In the data rows, the value 128 means zero.
Here are some points, each followed by its number:
[133 197 103 116 136 112 132 151  65 121 133 154 113 118 128 136 121 103 160 114 145 131  94 119  83 111 143 140 163 134 161 158] 0
[131 154 157 116 168 118 192  91 142 135  80 171  98 116 137 173 107  50  67 106 207 144 143 138  93 100 133  73 159 122  89 171] 1
[177  87 144 164  67 140 159 111 187 145 121  83  71  83 179 153  59 164 151 136 143 115 185 150 168 143 114 140 163  92 133 122] 2
[139 155 103 143 121 131 159 106 155 162  83 135 155 225  94 161  96 101 144  91 120 100 154 167 146 157 146 141  95 144  35 130] 3
[134  75 126 191  74 111 134 109 171 131  55 120 145 150 111 134 110 153 121 112  71 123 141 112 145 136 114 115  66 117  87 139] 4
[ 50 132  96  69 131 173 155 133 237 107 182 122 183 164 218  58 178  86 113 115  52 173 170  91 115  81 141 175 111 155 149  86] 5
[125 121 119  99 136 134 124 128 113 116 123 135 134 135 136 131 137 125 130 142 143 128 124 125 130 117 138 132 131 147 127 123] 6
[130 152 111 166  79 109 122 144 120 132 136 120 150 154 102 129 132 153 157 128  80 133 120 137 142 171 113 137  71 123 127 118] 7
[154 135 137 144 113 142 121 123 109 144 167 157 125 111 140 118 156 116 116 164 131 129 136 144 140 158 139  87 145 145 132 120] 8
[156 138 133 125 131 128 111 123 107 126 111 155 115 117 128 132 128 130 142 111 131 128 120 117 114 116 133 132 138 133 141 121] 9
[141 107 144 127 184 106  92  87  89  72  85 187 119 138 147 187  87 154  85  80  73 207 132 156  92  87 152 113  97  87 180 158] 10
[113 197 138 199  59 161 144 190 238 151 163 109  99  49  94 126 117 129  94 141  95 118 117 140 160 237  70 117 152 121 130 127] 11
[144 134 124 124 178  92 135  89  96 146 136 148  82 156 144 155 132 120  70 106 144 126 136 100  81 104 143 110 138 156 118 183] 12
[ 47 155 108 103 150 141 157 123 168 143 138  77 140 143 111 119 122 101  98 126 156 138 140 110 115  76  90 143 141 113 117 136] 13
[122 156 108 127 124 136 127 125 141 117 124 119 147 148 126 109 132 121 160 119 117 135 128 131 132 152 134 148 144 147 130 111] 14
[126 125 134 115 154 109 124 135 113 109 148 109 125 119 128 144 140 142 136 115 133 134 120 113 110 103 128 162 124 131 124 149] 15
[108 152 118 144 150  99 151 147 126 137 114 115  95 104 109 149  96  89 142 108 125 131 126  92  76  89 131 138 138 115 115 177] 16
[124 143  39  32 232  79  97 116   4  94  55 145  86 228 147 162 112  67 216 109 162 181  82 100  57 161 213 191 109 125 108 134] 17
[194 144 196 103 112 189 137 125 122 159  99 211 121 139 104 113 101  98 126 146 141 136 125 171 170  83 118  58 186 121  61 146] 18
[131 130 141  95 147 120 136 127 217 153 130  97 149 150 136 193 103 135  93 160 121 129 170 139 133 165 100 167 105  97  54 111] 19
[219  97 198  65 131 205 129 106  89 114 122 205 130 105 151 138 169 135  91 160 160  91 115 190 181 110 139  59 185 152 159 129] 20
[161  91 107 128  98 129 154 122 152  91 128 142  86 119 134 158 149 174 109 143 133 143 131 136 130 121 130  93  97 121 129 122] 21
[ 97 162 201 119 140 112 193 108 163 156 148 142 126 114 136 162 110  85  98 152 186 123 151 133 186  96 129  86 186 136 135 175] 22
[160 116 135 108  88 132 135  67 120 101 100 188 100 136 201 150 148 122 129 184 123 150 147 139 122 159 145  97 140 155 165 130] 23
[166 143 140 126 138 131 145 117 103 128 108 188  78 112 108 150  99  95  86  64 137 121 101 155  87  77 130  76 118  83  95 147] 24
[ 95 162 102 143 110 109 127 155 148 129 111  94 108 135 137 119 125 152 160 111 124 145 126 105  98  95 163 172 119 120 172 122] 25
[218 105 184  90 229  68 151 100 208 162 192  61 106  66 128 183 107 119 165 135  57 171 129 151 151 107  99 179 182 145 114 155] 26
[ 48 110 103 162 157 140 109 129 171 128 138  55  97  71 117 111 117 112  93 117 113 120 118 116  97 153  97  96 128 132 125 158] 27
[ 80 116  83 169 150  73 103 155  97  90  93  69 133  98 165 136 110 162 122 110  80 135 127  67 103 133 177 196  89 110 164 160] 28
[164 155 145 162 164 204 191  75 159 252 155  49 146 168  45  59  89 117 144  43 186 124 189 188 161  57 110 142 158  34   6  81] 29
[139 115  55 151 113 134 156 114 198 167 130  75 142 112 103 133 217 193 150 121 115 148 199  94 177 172 143 181  78 163 106 125] 30
[ 98  83  78  47 156  72 200  79  84  81 146 129 172 149 197 157 186 176 126 182 120 124 154 163 163 177 153 153  67 167 117 164] 31
[133 127 133 137  95 162  55 145 131 114 103 155 117 164 119  78 107 119 136  86  97 132 102 118 100  94  98 168 155 105 128 129] 32
[115 130 105 144 126 146 125 152 162 118 122  96 122 122 124 101 119 159 146 104 106 145 124 122 129 100 133 140 124 131 146 110] 33
[103 140 161 116 175 126 142 162  94 144 117 117 135 113 112 144  75  97  90 122 150 123  86 111  61   1 100 111 194  88 127 189] 34
[176 183 129 121 140 153  65 138  29 129 149 169 147 180 135  72 160 134 175 131 133 132 108 162 144 185 171 137 168 167 171  97] 35
[ 33  79  72  96 115  51 119 164 125 100 118  13 130 113 191 134 147 204 105 216  97 103 151  71  86  96 120 180  71 116 243 161] 36
[ 25 196 103 207 132  93 111 183 182 158 139  43 143 143  98 108  80  84 155 114  98 126 102 112 116 206 139 194  93 142 118 142] 37
[135 110 153 109  97 137 137 103 163 106 154 153 133 136 166 141 140 126 126 184 121 119 135 156 167 197 125 101 137 133 124 112] 38
[ 69 190 138 134 152 101  56 183 105  93 136  64 128 148 103 127 101 158 159 103  90 142  85 109 117 108 110 171  99 106 165 123] 39
[142 109 119 180  82  73 140 122 162 101  44 115  98 134 149 141  56 153 171 103  76 137 163 125  83 147 147 144 117 112 129 143] 40
[ 50 100  99  89 157 219 116 106 155 123 190  79 255 180  96  67 222 135 140 118 133 158 130 171 204  82  65 113 126 133  63  63] 41
[126 168  96 114 179  72 175  74 109 142 154 175  78 151 176 185 132 109  98 141 151 161 152  74  63 133 143 144 150 199 157 211] 42
[ 70 153 120 127 167 102 134 162 129 150 144 107 127 112 115 140 135  94 132 133 149 140 116 119 106 121 135 142 121 113 144 147] 43
[135 155  88 183  68 138  96 141 136 135 147 103 160 127 115  78 123 165 171 114  89 145 135 103 131 174 139 206 118 131 157 107] 44
[127 129 106 145 125 132  76 142  73 130 133 124 161 127 109 111 121 186 153 109 114 119 128 132 139 124 160 180 135 112 153  99] 45
[128 123 143 137 144 105 103 157 130 122 149 124 170 133 117 143 108 138 134 147 114 145 114 143 140 161 106 166 120 120 141 106] 46
[158 164 125 107 118 193 108 156  68 156 166 178 146 170 109  98 171 110 126 150 156  90  83 153 175 179 173  88 186 157 169 120] 47
Which point above is nearest to each new point by angle? Its number follows each.
[105 122 161  94 187 129 165 115  79 143 148 152 181 125 104 115 129 106  60 115 176  93 126 149 189  79 119  94 110 152  92 128] 22
[ 61 125 137  88 148 121 166 125 155 140 156  97 165 128 134 158 137 126  74 190 167 107 131 140 174 123 105  89 124 133 115 156] 22
[129 102 134 113 127 134 145 115 153 121 116 169 134 109 141 160 111 121 109 168 154 125 150 129 147 153 140 100 138 124  97 121] 38
[133 132 130 121 131 104 125 120 129 105 106 138 124 120 127 150  92 130 131 110 114 142 138 125 106  97 127 121 137 111 140 126] 10
[ 91 143 125 156 126 118 129 136 160 139 134  97 128 136 110 124 120 114 132 137 118 115 123 123 145 164 121 134 124 129 126 132] 37
[136 172 145 159 133 150  92 148 115 109 136  83 109 110  96 130 121 124 162 105 120 126 129 133  91  92 142 138 154 134 128 142] 39
[148 138 115 122 117 166 102 127 125 137 143 142 149 135 128 121 147 123 135 125 117 131 125 146 151 140 114 113 137 135 131 107] 47
[100 127  99  90 167 118 141 131 130 105 121 119 140 131 154 161 126 140 106 147 153 137 136 122 132 137 136 165 134 126 134 137] 31
[135 148 137 135 115  98 128 156 125 117 145 126 132  98  99 128 120 117 136 103 164 131 125 105 107 111 120 135 187 144 115 114] 0
[191 110 159 105 132 160 115  91  42 139 147 191 162 143 118 135 165 164 117 126 132 144 162 173 184 136 151 103 108 178 107 111] 20
[133 152 119 126 121 130 116 145 112 121 137 121 105 104 133 105 138 126 162 121 127 120 130 101 100 135 154 155 165 104 163 127] 0
[118 125 135 153 108 106 121 148 148 123 127 129 115 117 100 122 114 114 148 120 136 134 124  99 104 121 115 128 141 127 108 124] 16
[113 111 125  91 177  79 152  89 129 159 125 126 132  82 147 155 139 126 149 160 155  97 115 142  97  78 114 103 125 110 110 153] 34
[145 156 108 185  73 110 129 148 141 153 111 135 152 163  70 127 122 122 161  98  98 161 140 124 133 166 124 150  69 122  93 118] 7
[125 142 125 114 127  91 120 123 140 135  95 120 138 166 134 122 138 136 115 169 157 139 143 145 114 159 107 165 123 129 132 111] 19
[178 173 132 111  82 144  76 105  45 102 172 205 192 172 162  43 224 145 153 200 144 140 118 217 213 255 163 109 164 188 167  83] 35
[180  72 145 157  71 146 144 109 140 156  98 131  73 102 116 143  56 138 169  89 120 105 147 141 125  85 123 113 128  49 112 123] 2
[127 151 134 146 109 101  92 150 117 134 171 132 117 121 102 102 134 130 129 116 133 137 113 100  99 146 136 125 170 163 159 130] 0
[125 148 167 152 105 149 112 149 171 142 176 129 137  98 129 118 132 146 141 142 115 121 147 138 181 162 121 111 143 119 109  93] 11
[117 122 126 121 128 129 107 121 135 138 105 144 137 131 145 157 114 142  89 119 105 145 137 132 130 134 129 118 122  91 111 121] 10
[ 99 158 132  87 157 124 108 144  87 122 136 128 146 132 139 142 106 102  98 119 138 126 123 120 133  99 133 104 151 102 140 133] 34
[ 25 161  78 190 217 103 161 199 153  70  94   2  68  76 159  42  57  54 132  75  75  93  57  88  11 168 117 143 107 169 239 135] 27
[128 206 145 115 132  82 185 125 158 134 130  90 135 138 129 158 114 104 155 159 152 130 158 148 128 130 119 152 150 156 133 153] 22
[107 103  97  92 137 112 144  97 114 108 124 141 158 148 136 146 142 142 103 146 108 134 138 143 148 133 143 135  89 138 108 142] 31
[113 106 141  87 167 128 149  93 119 128 109 131 124 124 163 162 129 131  89 138 157 130 145 121 127  76 125 108 125 124  99 161] 1
[ 94 108 112 121 166  97 151  71 145 158 161 171 114  85 168 162 162 107 138 179 165 109 107 152 102 106 119  99  90 148 110 163] 42
[120   0 140 149 165  70 102 116 132 138 147  42 151  96 173 105  95 223 134 178  25 125 125  80  71  85  24 144  30  84  71 176] 36
[ 96 131 114 134 119  98 133 146 141 110 112  95 146 130 128 120 105 153 142 120 103 125 133  95 120 129 128 168 117 129 155 138] 28
[180 131 115 115  89 119  95 150 114 143 168 145  63 133 144 114 172 144 136 191  98  92 109 124  58 130 134 106 182 130 231 121] 8
[172 110 145 111 159 176 152  98 122 157 150 125  61  77 166  57 117 153 123  73 188  92 148 139 135 104 177 156 151  99 184 133] 2
[101 166 149 115 127 117 102 109  98 121 152 148 147 114 160 177 152 104  98 140 147 160 133 133 143  96 132 101 160 107 155 130] 22
[ 52 138 101 138 124 107  98 183 143 121 106  92 122 130  99 114 113 117 159 114  96 144 100 100 127 145 134 140 119  95 113 127] 37
[ 83 127 107 173 249  52 206 172 204  72 111  91   0 117  98 178 117  90 141  38 219 142  69 142  74  59 143  55  97 155 151 155] 16
[168 121 104 153  86 142 127 112 144 157 122 123 115 130 119 115 145 176 148 101 119 126 152 120 141 148 152 170 112 134 121 116] 30
[136 134 123 167  73 155 127 107 173 128 125 118 112 114 136 107 134 131 176 121 103 134 153 116 132 126 124 143 147 124 143 107] 44
[ 57 144 121  85 125 121 112 145  72  91 199 127 180 107 145  94 209 139 128 197 145 127  97 129 175 199 124 126 153 178 191 118] 47
[183 166 130 145 100 202 159 105 141 199 150 154 177  94  29 135 173 114 110 128 148 182 172 194 223 102  79  95  83 132  19  66] 29
[193 127 128 134  80 135  98 147 148 127 127 146 110 149 133 115 121 172 129 126 116 125 134 134 123 148 140 137 137 115 157 108] 44
[173 125 136 139 102 166 121 116 122 133 123 170 122 121 117 138 135 134 130 122 116 120 123 142 139 111 126  99 142 134 112 131] 18
[129 145 138  99 146 128 130 132 106 123 136 143 128 125 137 125 134 105 114 133 150 130 107 122 118 114 138 118 170 134 150 143] 0
[129 103 107 151 151  94 128 116 125 135 130 102 141 120 129 130 102 140 148 134  94 154 140 105  99 111 102 168  79 127  88 149] 28
[ 73 110 140 136 151 121 120 115 134  77  92 115 120 140  89 101 143 148 144 115 106 124 124 114 142 124 151 132 107 155 122 142] 28
[128 118 124 159 103 139 122 129 166 115  93 134 113 117 151 130 105 153 148 122  88 145 143 108 109 135 136 144 112 137 149 137] 40
[148 154 123 125 102 123  77 133  89 105 149 179 157 143 153 138 147 150 137 140 110 163 129 168 156 171 132 136 107 150 160  88] 35
[105 144 189 170  93 149  59 163 139 163 168 141 129 143  88 116 175 125 119 171 154 115  92 129 147 125 116 124 145 120 141 124] 47
[147 112 134 163  86 112 160  70 191 140  89 153 126 128 134 173 125 128 101 125  87 131 177 145 155 166 125  59  98 130  71 135] 4
[137 116 124 103 135 145 127  97  73 115 155 163 182 155 154 146 161 148 115 168 150 113 137 165 180 158 147 126 126 153 134 107] 31
[114 113 119  74 169 146 130 139  65  87 148 106 144 124 152 115 127 137 143 115 153 121 118 137 146 103 167 147 147 145 174 137] 6
[ 90 127  97 120 123  93 151 110 157 120 160 104 160 126 151 159 154 144 115 191 134 124 154 139 162 200 131 149 105 153 128 117] 31
[103 137 124 143 135 135 125 141  93 133 171 144 140 125 116 146 169 122 133 144 138 112 107 115 154 141 137 107 140 165 130 144] 47
[150 109 125 116 111 134 121 104 101 117 119 194 131 150 149 143 129 138 116 132 137 122 117 133 118 144 141 122 132 149 136 133] 23
[122 134 111 131 116 118 121 130 129 122 123 121 145 135 126 135 131 138 138 137 122 120 126 118 132 133 132 154 121 134 141 116] 44
[182 135 132 117  63 123 129  62 158  90  90 202  84 138 202 164 121 144 129 174 119 137 154 128 130 167 141  89 166 147 178 119] 23
[110 117 113 152 104 116 127 138 126 139 130  94 151 147 111 124 125 124 136 147 114 132 139 123 145 152 117 130  78 117 116 114] 7
